In the rows, zero is written as 128.
Each path is a new rotation, seen through one point. The rows after it are directions, each followed by how far the rotation turns it, in deg/step (0 if it stays put).
Each turn is a multiple of 5 degrees from 10 to 175, or 0.
Each row of a path follows its step; steps can be skipped.
Path 1:
step 0: [116 131 123 129 124 129 131 128 138 132 128 127 140 133 130 132 128 126
 129 126 133 128 132 124 134 132 131 128 131 133 127 124 132 121 122 132
 117 125 133 126 119 121 131 126 130 132 135 132 127 109 128]
step 1: [133 128 131 122 125 131 127 125 120 133 131 123 122 130 130 132 113 128
 137 129 134 127 132 119 136 130 135 124 123 127 128 128 134 132 119 137
 125 127 121 126 120 122 129 120 132 135 135 133 128 128 120]
step 2: [133 126 128 124 126 124 131 108 128 122 135 114 132 137 128 132 123 120
 132 122 127 128 126 128 122 123 120 130 127 122 131 123 122 120 124 128
 128 128 132 126 123 122 129 122 126 130 138 129 129 130 125]
step 3: [131 130 123 130 112 129 135 127 134 124 131 124 123 132 132 126 128 123
 126 126 126 124 138 128 119 121 128 129 126 119 116 126 142 131 127 131
 126 131 132 128 122 121 129 126 128 127 134 132 129 119 138]
step 4: [131 129 134 137 131 129 134 134 116 125 127 117 134 134 130 117 127 128
 137 120 132 131 127 126 129 125 127 130 133 124 121 126 138 133 123 134
 138 132 126 126 128 126 125 123 142 128 135 132 127 129 130]
step 6: [126 119 132 128 116 134 131 131 127 122 131 133 128 126 128 111 123 135
 132 135 130 119 140 131 129 127 131 127 126 122 126 129 122 119 135 130
 129 135 131 122 128 128 132 128 133 121 134 132 132 129 133]
step 7: [126 125 125 133 129 125 128 130 131 118 130 121 136 123 132 119 138 129
 134 126 126 130 133 137 128 131 135 124 120 134 128 121 130 120 128 128
 138 126 119 126 121 137 132 122 136 135 129 131 135 136 129]
step 9: [134 137 140 132 128 128 137 130 131 125 135 130 141 118 120 123 123 124
 126 138 133 126 132 127 133 127 129 118 122 128 134 128 132 123 134 135
 127 125 132 126 119 123 132 130 131 123 124 123 126 135 125]
step 10: [123 128 127 128 122 125 134 129 132 126 133 120 128 124 131 135 124 130
 133 127 136 127 125 146 120 132 129 121 126 131 140 127 136 122 135 132
 126 123 130 141 126 128 126 128 135 132 128 128 130 133 119]
step 11: [122 128 119 126 128 121 128 131 132 134 134 123 135 120 121 126 128 127
 135 135 131 134 128 136 133 126 128 130 130 131 127 127 139 125 125 126
 120 130 133 131 127 118 132 132 124 123 145 125 135 122 122]
Directions:
[129 129 128 129 125 128 129 130 130 127 128 131 129 132 129 129 127 126
 127 131 128 127 129 128 129 128 128 126 130 128 127 126 128 126 130 126
 126 129 130 125 126 129 128 129 127 126 128 127 125 128 131] => 120
Path 2:
step 0: [134 127 125 136 133 124 133 133 128 129 133 122 131 122 127 129 128 129
 122 128 123 136 116 131 121 137 130 119 130 129 126 120 131 130 143 133
 128 126 125 135 136 131 132 124 122 127 121 138 136 129 128]
step 1: [124 124 124 123 129 122 130 124 120 128 131 134 123 127 126 140 132 128
 140 126 127 137 126 126 125 128 128 131 131 126 117 118 122 129 123 136
 122 121 134 121 136 122 123 126 117 136 128 125 127 129 121]
step 2: [121 125 128 131 131 125 130 124 125 121 127 119 127 120 123 128 122 130
 135 122 120 122 123 128 120 129 134 123 129 131 133 135 125 134 131 118
 131 127 126 122 134 133 129 122 117 127 135 134 119 114 123]
step 3: [135 120 116 127 133 119 135 126 132 128 119 127 122 127 134 124 129 132
 117 134 124 134 120 129 129 131 120 123 125 132 124 120 125 137 124 126
 130 123 130 123 126 136 132 128 121 132 134 133 139 131 125]
step 4: [118 130 119 125 129 130 130 127 120 118 136 131 126 122 134 131 131 140
 133 134 125 125 131 126 129 127 125 128 123 134 132 124 129 119 130 130
 122 119 135 122 127 131 131 121 118 126 131 120 121 133 134]
step 5: [122 120 124 131 126 127 130 133 131 136 127 118 121 129 129 137 127 131
 127 125 128 128 121 132 125 133 128 115 131 130 133 120 134 128 137 130
 130 124 122 133 125 133 136 120 123 119 123 136 123 117 127]
step 6: [128 123 126 128 130 122 129 130 130 133 127 137 124 126 134 129 125 123
 123 129 127 130 127 119 121 134 127 128 131 127 117 117 127 122 123 127
 117 113 132 126 140 125 128 131 119 130 122 125 134 128 119]
step 7: [122 130 131 125 125 133 126 130 121 117 130 133 122 129 123 127 126 140
 139 124 127 129 126 130 117 127 136 123 118 130 131 127 122 128 128 120
 130 125 122 117 135 129 134 123 117 132 123 131 127 120 129]
step 8: [127 122 121 130 139 124 143 128 134 132 123 126 127 128 130 126 122 128
 130 121 123 136 119 119 134 127 123 117 124 128 131 124 127 139 118 127
 130 123 123 127 126 132 131 128 126 122 126 134 132 123 132]
step 9: [129 135 118 125 131 130 124 131 122 129 132 128 129 123 136 124 121 132
 127 136 125 128 132 126 133 122 125 122 123 135 121 124 117 123 133 134
 119 118 135 121 134 134 124 129 115 120 132 127 131 129 130]
Directions:
[129 128 126 128 126 127 127 127 124 127 126 131 127 127 131 127 128 129
 128 127 129 129 128 129 126 128 127 130 126 128 127 128 124 126 129 131
 126 130 128 127 128 126 129 129 129 128 128 125 129 128 127] => 130
Path 3:
step 0: [124 124 134 121 136 126 125 130 132 120 129 128 133 122 122 130 134 133
 128 126 119 125 114 124 134 123 131 121 123 129 132 137 125 131 133 125
 131 134 133 130 125 120 131 116 134 130 125 122 129 128 124]
step 1: [124 134 135 121 133 129 124 127 122 126 139 126 130 125 123 127 131 126
 133 134 138 128 131 125 126 128 129 122 128 127 135 141 121 130 127 124
 121 138 120 121 120 120 123 128 129 123 127 137 133 131 124]
step 2: [125 126 136 126 129 131 126 121 129 136 138 130 131 124 126 124 130 130
 140 123 127 128 128 129 140 119 133 127 134 125 121 129 128 142 132 124
 135 138 126 130 132 124 130 127 123 127 135 128 131 136 130]
step 3: [132 130 126 120 118 139 127 133 131 122 133 131 123 128 126 124 134 128
 143 126 130 120 119 134 128 128 134 129 124 131 135 133 135 136 119 128
 125 133 128 126 128 121 130 125 128 134 125 127 134 128 132]
step 6: [125 130 127 124 121 133 126 122 136 131 129 137 136 126 120 125 128 129
 133 117 129 129 123 132 138 124 126 134 131 128 127 131 131 130 137 125
 139 140 132 130 129 121 129 129 129 137 132 125 124 135 123]
step 7: [131 136 127 120 122 140 129 134 138 125 131 133 130 126 117 128 134 124
 126 128 124 120 123 133 124 133 129 122 123 129 137 131 131 132 132 132
 121 133 122 120 130 119 129 125 126 128 120 134 130 128 120]
step 8: [116 125 138 129 128 127 122 127 127 128 126 129 132 122 123 130 132 124
 127 127 121 120 130 122 130 126 120 119 120 128 130 139 126 129 141 126
 129 135 126 128 131 118 130 121 123 121 136 126 132 133 128]
step 9: [131 125 130 131 133 131 129 132 126 127 143 133 123 123 127 135 134 129
 129 138 134 128 122 128 136 128 126 126 127 134 131 138 130 132 128 119
 126 140 130 128 126 119 118 127 129 133 122 126 131 138 126]
step 10: [130 132 127 117 125 130 127 117 129 127 132 136 143 124 121 120 129 125
 134 126 128 127 120 133 138 122 130 123 129 127 125 134 122 127 125 127
 129 136 129 134 124 117 129 128 132 126 131 132 128 133 131]
step 11: [128 127 128 120 131 142 128 127 129 133 138 126 128 130 121 128 139 125
 133 131 120 123 132 129 129 126 132 121 124 128 132 128 130 146 125 132
 121 131 123 122 125 122 130 124 127 119 123 130 137 127 129]
Directions:
[128 130 128 128 129 129 126 128 128 128 129 130 130 130 129 128 131 129
 126 126 131 130 130 129 131 127 130 128 127 126 127 126 127 128 129 128
 129 129 127 128 125 129 129 133 131 128 127 130 129 130 127] => 85
[127 130 127 126 130 128 126 127 129 128 130 125 125 130 130 125 129 127
 129 128 129 130 127 124 128 127 129 128 128 124 127 129 128 129 127 129
 128 129 127 129 131 128 128 126 130 130 127 128 128 127 131] => 35
[126 128 128 126 128 126 128 131 127 126 128 129 130 128 130 129 132 128
 130 130 127 126 131 129 126 128 126 128 126 126 129 128 127 130 129 129
 130 128 129 130 128 129 130 126 129 126 125 127 126 125 127] => 95
Path 4:
step 0: [124 120 123 126 127 133 114 130 124 130 131 136 124 126 118 132 136 127
 133 132 131 127 127 130 124 128 130 132 130 125 128 124 129 118 129 122
 122 138 139 133 133 125 122 134 130 124 135 124 121 126 121]
step 1: [123 133 132 133 130 130 122 133 136 120 128 131 122 128 128 134 132 122
 133 127 137 129 123 131 122 130 123 128 124 121 125 120 135 118 125 128
 130 138 122 130 136 134 134 133 123 129 125 130 118 132 122]
step 3: [128 125 135 130 126 134 132 128 124 122 134 126 135 126 128 125 128 129
 132 131 136 126 139 128 117 135 135 121 131 130 130 126 130 120 129 131
 131 133 131 140 134 130 120 126 129 134 131 126 116 124 117]
step 4: [126 129 133 123 131 131 120 131 132 120 138 134 127 130 118 130 131 123
 126 129 135 126 126 123 124 125 133 120 142 124 127 118 129 125 131 130
 134 127 131 136 129 124 116 136 128 122 127 133 127 133 126]
step 5: [114 122 131 125 127 128 125 135 132 125 131 127 124 129 125 130 129 128
 127 130 130 124 119 135 123 131 132 130 133 128 122 119 118 119 120 133
 123 127 121 140 126 124 132 131 134 128 128 134 117 128 123]
step 6: [129 133 132 142 132 136 126 132 129 131 117 126 124 124 117 125 124 128
 134 129 133 128 129 133 125 124 129 122 133 128 124 130 130 118 116 132
 126 134 128 133 129 120 122 134 131 127 132 137 122 129 124]
step 7: [127 137 143 132 128 132 129 129 123 120 132 134 126 137 128 125 136 126
 135 124 130 128 134 134 125 124 134 125 136 121 135 122 125 123 125 127
 124 130 123 123 128 127 124 126 133 135 128 136 122 124 123]
step 8: [125 131 134 130 122 125 123 128 127 128 132 127 126 136 130 127 130 128
 134 136 130 120 119 125 120 124 126 120 134 126 141 129 128 128 128 125
 133 129 129 139 127 118 121 130 131 122 132 131 116 119 128]
step 9: [123 126 126 130 119 128 121 139 135 131 128 130 133 137 129 132 130 130
 134 120 133 123 125 136 121 127 138 118 132 127 128 128 122 122 121 129
 126 137 127 139 131 130 120 121 125 125 127 126 128 132 128]
step 10: [124 137 137 125 131 138 125 132 129 132 124 123 129 135 116 127 129 134
 129 126 132 126 128 125 120 121 123 131 130 128 134 124 123 122 121 129
 130 130 117 139 136 132 128 128 130 126 127 136 130 133 131]
Directions:
[130 127 126 129 129 126 129 128 127 130 126 127 125 129 127 128 127 127
 129 126 128 128 126 127 129 125 129 124 128 128 128 129 130 128 129 127
 131 126 131 128 129 127 126 132 128 126 126 130 128 130 129] => 160
Path 5:
step 0: [133 130 123 129 125 125 138 125 123 131 125 137 124 120 124 123 130 125
 127 121 134 134 125 131 122 138 116 133 127 128 127 134 132 127 127 132
 145 127 130 124 132 130 130 127 127 131 129 128 123 133 126]
step 1: [130 124 127 128 131 134 132 122 121 130 128 136 122 123 124 134 127 128
 126 121 124 127 131 130 138 126 122 134 139 119 120 127 129 127 127 123
 136 125 136 138 121 138 127 123 126 130 125 128 126 130 124]
step 2: [130 123 135 132 127 119 126 128 122 133 124 129 128 129 119 128 128 116
 121 126 130 116 137 125 130 131 128 127 131 128 134 135 133 135 136 127
 127 122 130 137 123 134 130 126 129 130 130 133 119 131 120]
step 3: [133 129 133 135 135 125 126 125 131 129 129 132 126 123 129 127 118 120
 130 112 130 126 125 124 127 129 133 130 132 131 131 137 131 131 138 131
 125 123 127 129 136 133 125 132 121 129 121 125 131 120 121]
step 4: [131 129 134 137 132 120 127 131 124 120 133 124 122 124 128 135 124 123
 125 123 141 132 123 132 122 132 118 131 137 135 117 132 127 125 132 130
 132 123 127 133 132 125 129 127 127 128 132 129 129 129 132]
step 5: [135 130 130 128 134 128 134 118 129 127 130 122 128 122 123 135 128 124
 116 124 124 132 131 128 132 137 119 130 132 134 129 127 127 131 124 134
 144 128 134 126 129 127 127 126 121 123 130 125 127 134 121]
step 6: [128 121 127 131 128 128 140 121 126 131 117 131 121 126 119 127 129 118
 126 119 124 130 124 130 131 132 133 136 132 127 128 134 132 132 126 129
 136 129 132 136 124 129 124 121 129 132 132 134 132 134 131]
step 7: [129 124 133 130 132 126 129 125 123 136 134 130 124 129 122 124 129 123
 124 121 125 121 121 125 135 138 126 133 132 125 130 135 134 123 130 113
 130 122 129 132 130 136 126 127 131 128 132 127 118 120 126]
step 8: [140 128 134 138 132 127 120 130 128 128 124 128 127 130 129 139 131 124
 127 120 128 122 129 134 125 131 129 127 136 127 126 137 134 134 124 126
 125 123 129 132 136 136 137 123 122 133 122 127 126 125 123]
step 10: [129 123 136 138 138 129 130 120 133 128 127 133 122 122 126 131 130 122
 124 120 133 136 128 124 134 127 116 135 134 131 128 129 126 128 123 130
 132 131 130 128 137 122 123 130 132 122 126 136 127 136 125]
Directions:
[130 127 126 128 128 128 130 125 126 128 127 128 127 127 129 126 130 126
 127 131 125 125 127 128 128 126 127 129 128 127 126 129 132 126 128 126
 129 130 129 127 125 127 127 129 128 130 128 125 127 130 128] => 65
